Named moves (each a turn or a mirror), then the moves between two rows, first move first; the first pair answered:
sos (before -> after):
[ 0.02 -0.10 -1.20  0.47 -0.50 -1.67  0.52 -0.99 -0.26 -0.15  0.82  0.01
 -0.26  0.65  0.18  0.16 -0.36  0.03 -0.01 -0.22  0.16 -0.61 -1.12  0.01
 -0.55  0.35 -0.38  0.07  0.67  0.53 -0.22] -> [ 0.26 -0.48 -0.84  0.16 -0.41 -1.16  1.01 -1.13 -1.03 -0.41  0.31 -0.31
  0.07  0.67  0.14  0.31 -0.58 -0.02 -0.06 -0.68  0.27 -0.33 -1.11  0.05
 -0.47 -0.15 -0.47 -0.42  0.84  0.27 -0.28]
[-0.36  0.56  0.04  0.05 -0.66  0.41 -0.15  0.06  0.44  0.88  0.41  1.61
 -0.79 -0.34 -0.07  0.35 -0.31 -0.70 -0.57  0.25  0.39  0.43  2.15 -0.05
 -1.14  1.03 -0.20  1.55 -0.08  0.71  1.07] -> [ 0.36 -0.31  0.72 -0.49 -0.44  1.42  0.70 -0.37 -1.03  0.53 -0.53  1.01
 -0.34 -0.29 -0.22  0.64 -0.91 -0.90 -0.61 -0.40  0.73  0.70  2.25 -0.08
 -1.13  0.17 -0.30  0.49  0.00  0.08  1.01]
[ 0.95  0.55  0.13  0.53 -2.50  0.12 -0.83 -0.38  0.70  1.56  0.84  0.76
  0.40  0.47  0.92 -0.41  0.09 -0.36 -0.72 -0.58 -0.52 -0.92  0.23  0.07
  0.90  1.23  0.69  1.92  0.72  0.67  1.70] -> [ 1.83 -0.63  1.04 -0.21 -2.08  1.57  0.44 -0.85 -1.36  1.05 -0.36 -0.13
  1.19  0.69  0.76 -0.05 -0.71 -0.51 -0.79 -1.41 -0.14 -0.41  0.47 -0.04
  0.92  0.10  0.44  0.46  1.06 -0.14  1.54]
Tirim (before -> after):
[ 0.35  0.80 -0.73  1.21 -0.27 -0.47  0.60 -0.18 -0.06 -0.31 -0.34  1.72
 -1.08 -0.74  1.84 -0.58  0.95  0.13  0.47  0.53 -0.75 -0.38 -1.23 -0.84
  0.22 -0.94 -0.70 -0.14 -0.70  0.24  0.05] -> [ 0.17  0.78 -0.81  1.13 -0.30 -0.70  0.36 -0.08  0.34 -0.28 -0.21  1.67
 -1.14 -0.87  1.78 -0.57  1.07  0.15  0.46  0.69 -0.67 -0.34 -1.21 -0.84
  0.18 -0.71 -0.61  0.07 -0.69  0.23  0.06]
[-1.56 -1.34 -0.72 -0.71  0.25 -0.14  2.64  0.56  0.20  0.11  0.54 -1.80
  0.56  0.15 -0.03  2.13 -0.71  0.30 -0.49  1.97  0.62  1.20  0.13  0.92
  0.15 -0.89 -0.48 -2.11 -0.03 -1.69  0.43] -> [-1.98 -0.95 -1.07 -0.65  0.25 -0.73  2.05  0.95  1.22  0.20  1.28 -1.86
  0.34 -0.03 -0.31  2.14 -0.46  0.56 -0.39  2.34  0.52  1.11  0.07  1.01
  0.08 -0.09 -0.18 -1.55 -0.03 -1.42  0.42]
[ 1.10 -0.93  0.10 -1.11 -0.63 -0.25 -1.01  0.50 -1.50  0.51 -0.23  0.35
  1.61  0.41  0.57  1.33  0.07  0.17  0.55  0.43 -1.64 -0.32  0.19 -0.65
  1.15 -0.42 -1.22 -0.27  0.55  2.22 -0.70] -> [ 0.69 -0.57 -0.02 -1.11 -0.67 -0.72 -1.55  0.90 -0.61  0.61  0.33  0.26
  1.44  0.25  0.24  1.21  0.38  0.32  0.55  0.82 -1.71 -0.34  0.16 -0.58
  1.14  0.27 -0.91  0.37  0.40  2.55 -0.79]
rul (before -> after):
[-0.42 -0.71  0.35 -0.82  0.20  0.52 -0.58  0.55  0.70 -0.64  1.64 -1.49
  0.74  0.73 -0.83  0.20 -0.57  0.35  0.40 -0.15  0.49  0.28  0.65 -0.73
  0.01  2.30  1.54  0.40  1.16 -0.33  0.15] -> [ 0.03 -1.23  0.22 -0.48  0.61  1.10  0.43  1.36  0.76 -0.40  0.82 -2.19
  0.36  0.09 -0.75  0.71 -0.72  0.40  1.01  0.82  0.75  0.56  0.65 -0.71
 -0.25  0.57  0.58 -0.56 -0.26 -1.71 -0.70]
[-0.30  0.41 -0.06  1.26 -0.35 -0.98 -0.67  0.69  0.50  0.36  0.79  1.41
 -1.03 -0.34  0.61 -0.61  0.86 -0.05  0.67  0.65 -0.61 -0.48 -0.13  0.08
  0.42  1.03 -0.26  1.19 -0.28  0.68  0.98] -> [-0.64 -0.07  0.56  0.11 -0.12 -0.67 -1.18  0.70  0.47 -0.14  1.14  0.52
 -0.38  0.02 -0.34 -0.49  0.51  0.05  0.53  0.06 -0.34 -0.06  0.20  0.14
  0.70  2.11  0.68  1.18  0.59  0.79  1.13]
[ 0.21 -0.09  0.82 -1.62  0.60 -0.17 -0.75 -1.31 -0.68 -1.24  0.87 -0.65
 -0.17 -0.20  0.11  0.77 -1.72  1.00  0.35 -0.41  0.46  1.13 -0.15 -1.19
  1.29  0.00  0.15 -0.53  0.02 -0.13  1.49] -> [ 0.51 -0.28  0.60 -1.21  0.74  0.01 -0.27 -0.89 -0.74 -1.09  0.42 -0.77
 -0.48 -0.52  0.37  0.82 -1.74  1.10  0.65  0.16  0.69  1.27 -0.21 -1.17
  1.17 -1.11 -0.55 -0.93 -0.87 -0.89  0.99]
[ 0.21 -0.82 -0.05 -1.26  0.24  0.10  0.62 -0.12 -0.19  0.50  0.86 -1.14
  0.45 -0.73 -2.43  0.03 -0.35 -0.38  1.30 -0.71  1.35  1.38  2.18 -0.14
  0.66 -0.38 -0.73 -1.20  0.28  0.09 -0.18] -> [ 0.55 -0.50 -0.71 -0.11  0.04 -0.06  1.18  0.14 -0.04  1.05  0.33 -0.38
 -0.20 -1.19 -1.32 -0.06 -0.07 -0.41  1.47  0.06  1.22  1.08  1.95 -0.12
  0.30 -1.75 -1.63 -1.32 -0.87 -0.36 -0.52]
Pairs:
Between the rows of a pair lie two moves.
[ 1.10 -0.66 -0.24 -0.14  0.92  1.01  0.88 -0.27 -0.79 -0.61 -1.62 -0.27
 -0.03 -0.65  0.11  0.80 -0.12  1.12  1.29  0.89  0.23  0.06 -0.15 -0.31
  0.12 -1.36 -1.28 -1.47 -2.06 -1.69 -0.30] -> [ 0.17  1.05 -1.54  1.44  0.21 -0.90 -0.48 -0.36  0.94  0.02 -0.30  1.86
 -0.96 -0.67  1.14 -0.07  0.96  1.08  0.91  1.43 -0.62 -1.00 -0.53 -0.29
  0.12 -0.15 -1.04  0.36 -2.05 -0.12  0.35] | rul Tirim
[-0.92  1.09  0.55  0.72  1.13 -0.58  1.19  2.04  0.50  0.91  0.06 -1.20
  0.07 -1.50  0.40  0.17  0.75  2.04  0.24  0.16  0.26 -0.96  1.51 -0.20
  0.02  0.48 -0.30 -2.02 -0.22 -0.34  0.76] -> [-0.54  1.45  0.27  1.49  0.84 -0.65  1.36  1.48 -0.11  0.92 -0.36 -0.23
 -0.07 -1.46  1.34 -0.15  0.93  1.83 -0.02 -0.12  0.00 -1.45  1.27 -0.29
  0.01 -0.03 -0.70 -1.91 -0.21 -0.07  1.01] | Tirim rul
[-0.54  2.71 -1.67  1.33 -1.15 -2.30 -1.70 -1.23  1.37  0.82  0.79  0.94
 -1.02 -0.45  0.98 -0.64  2.17  0.08 -0.29  2.21 -2.12 -0.23 -1.04 -0.04
 -0.08  0.56  0.25  0.87 -0.08  1.98  0.86] -> [ 1.73  0.50  0.15  0.23 -0.81  0.91  1.16 -2.73 -3.45 -0.11 -2.46 -0.15
  0.29  0.01  1.54 -0.02  0.53 -0.64 -0.43  0.12 -1.29  0.63 -0.70 -0.27
 -0.24 -2.53 -0.77 -2.23  0.37  0.15  0.71] | sos rul
[-0.82 -0.98 -0.03 -0.34  0.40  0.16  0.25  1.03  0.24 -0.04  0.73 -0.62
 -0.91 -0.68 -0.10  0.77 -0.49  0.11 -0.11  0.93  0.71  0.08  0.56 -0.05
 -0.10  0.46  0.02 -0.67 -1.38 -0.36  0.15] -> [-0.43 -0.55 -0.41  0.57  0.04  0.07  0.60  0.49 -0.30  0.20  0.24  0.48
 -1.16 -0.76  1.08  0.46 -0.33 -0.06 -0.34  0.93  0.48 -0.43  0.43 -0.19
 -0.28 -0.40 -0.65 -0.68 -1.65 -0.22  0.13] | Tirim rul
[-0.54 -0.71  2.41 -0.82 -1.48  1.88 -1.13 -0.37 -1.55 -0.65  1.35 -0.54
 -1.35  0.28  0.67  0.09 -0.37  0.33  0.46 -2.48 -1.71  1.20  0.02  1.28
 -0.29 -1.09  0.93 -0.31  0.04 -0.08  0.31] -> [-1.54 -0.09  1.66 -0.58 -1.26  0.78 -2.00  0.96  0.97 -0.18  2.56 -0.90
 -1.89 -0.16 -0.10  0.19  0.28  0.70  0.95 -0.97 -1.74  1.16 -0.02  1.49
 -0.40 -0.22  1.14  0.76 -0.86 -0.02 -0.14] | rul Tirim
[ 0.16 -0.06 -0.27 -0.82 -0.14 -0.77  0.10  0.77  0.18 -0.52  2.17  0.20
  0.03  0.11  0.63  1.38  0.61  1.17 -0.52  2.20 -0.41 -1.00 -0.06 -0.03
  0.38 -0.49 -0.67 -0.26 -1.32 -0.57 -0.80] -> [ 0.90 -0.23  0.12 -0.62 -0.42 -0.10  0.73 -0.29 -1.62 -0.77  1.17  0.75
  0.33  0.41  1.50  1.30  0.23  0.71 -0.92  1.24 -0.42 -1.22 -0.19 -0.25
  0.46 -1.26 -0.99 -0.90 -0.80 -0.51 -0.39] | rul Tirim
[-0.53 -0.08 -0.86  0.31  0.10 -1.41 -0.15  1.60  1.64 -0.23  1.25  0.09
  0.14 -1.05 -0.30 -0.70  0.47  0.21 -0.28  1.16 -0.12 -0.15 -0.94 -0.37
  0.16 -0.49 -0.93 -0.28 -2.11 -0.53 -0.38] -> [-0.18  0.08 -1.05  0.85 -0.10 -1.42  0.13  1.18  1.11 -0.05  0.80  0.83
  0.03 -1.02  0.48 -1.00  0.63  0.04 -0.50  0.97 -0.29 -0.46 -1.05 -0.41
  0.09 -1.08 -1.34 -0.31 -2.18 -0.40 -0.18] | Tirim sos
[-0.80  1.75 -0.78 -0.02  0.67  0.37 -1.27 -0.18  0.21  0.22 -0.29  1.57
  1.85  1.98 -1.36 -0.06 -1.45  1.27  0.15 -1.79  0.14  1.60  1.66 -0.88
 -0.97 -0.79 -0.28  2.24  0.96  1.53  0.61] -> [-1.13  1.47 -0.75 -0.53  1.09  0.39 -1.35  0.43  0.82  0.29 -0.10  0.79
  1.94  1.64 -2.00  0.35 -1.56  1.48  0.54 -1.24  0.34  1.96  1.76 -0.80
 -1.08 -0.57 -0.13  2.13  0.64  1.13  0.26] | rul sos
[-0.13 -2.08  0.60  0.62  0.74  0.12 -0.04 -0.50 -1.03  1.10 -1.41 -1.32
 -0.32 -0.06 -0.85 -0.64  0.06 -0.03  0.91  0.35 -0.17 -0.08 -0.04  0.23
 -0.38 -1.15  0.38 -0.40 -0.50 -0.88  0.18] -> [ 0.07 -1.74  0.33  1.21  0.38 -0.06 -0.01 -0.69 -1.23  1.23 -1.54 -0.44
 -0.44 -0.05 -0.18 -0.89  0.24 -0.21  0.74  0.30 -0.34 -0.42 -0.24  0.18
 -0.51 -1.52  0.08 -0.22 -0.55 -0.70  0.37] | sos Tirim
[ 0.60 -1.28 -0.48  0.34  0.95  0.66  0.69  0.85 -0.77 -0.89 -1.34 -1.34
  0.28  0.22  1.44  0.88  1.81 -0.50  1.29  0.85  0.97  0.64  0.16 -0.81
  0.51 -3.06 -0.07 -1.68 -1.79 -1.72 -0.57] -> [ 0.00  0.71 -1.17  1.65 -0.55 -1.24 -1.19 -1.08 -0.69 -0.80 -0.04  1.82
  0.05  1.15  2.93 -0.64  2.74 -0.97  0.06 -0.65 -0.20 -0.83 -0.24 -0.86
  0.96 -0.69  0.97  0.44  0.36  1.39  1.19] | rul rul
[-0.35 -0.52 -0.39  0.26 -0.27 -0.90 -0.05  0.45  0.92  0.46  0.45 -0.40
 -0.19 -0.14 -0.08  0.43  0.36  0.30 -0.39  0.80 -0.67  0.12  0.16  0.05
 -0.53 -0.94  0.80  0.29 -0.80 -0.08 -0.61] -> [ 0.22 -1.17  0.15 -0.18 -0.17 -0.10  0.52 -0.21 -0.50  0.13 -0.32 -0.76
  0.25  0.13 -0.02  0.51 -0.13  0.26 -0.57 -0.01 -0.54  0.38  0.26  0.01
 -0.42 -1.51  0.68 -0.49 -0.38 -0.36 -0.52] | rul sos
[ 0.21  0.19 -1.94 -0.16 -1.11 -0.27 -0.06  0.12  2.16  2.80  0.60  1.01
 -0.36  0.91  0.22  0.72 -0.42  0.54 -1.10  0.90  1.39  0.68 -0.37 -0.36
 -0.36 -0.71 -0.85 -0.25 -1.21  0.24 -0.73] -> [-0.25  0.13 -1.41 -1.11 -1.15 -0.40 -0.86 -0.34  2.08  2.24  1.23  0.72
  0.32  1.56 -0.57  0.69 -0.57  0.56 -1.44 -0.08  1.31  0.88 -0.21 -0.20
  0.14  1.10  0.34  0.16  0.26  1.17 -0.12] | rul rul
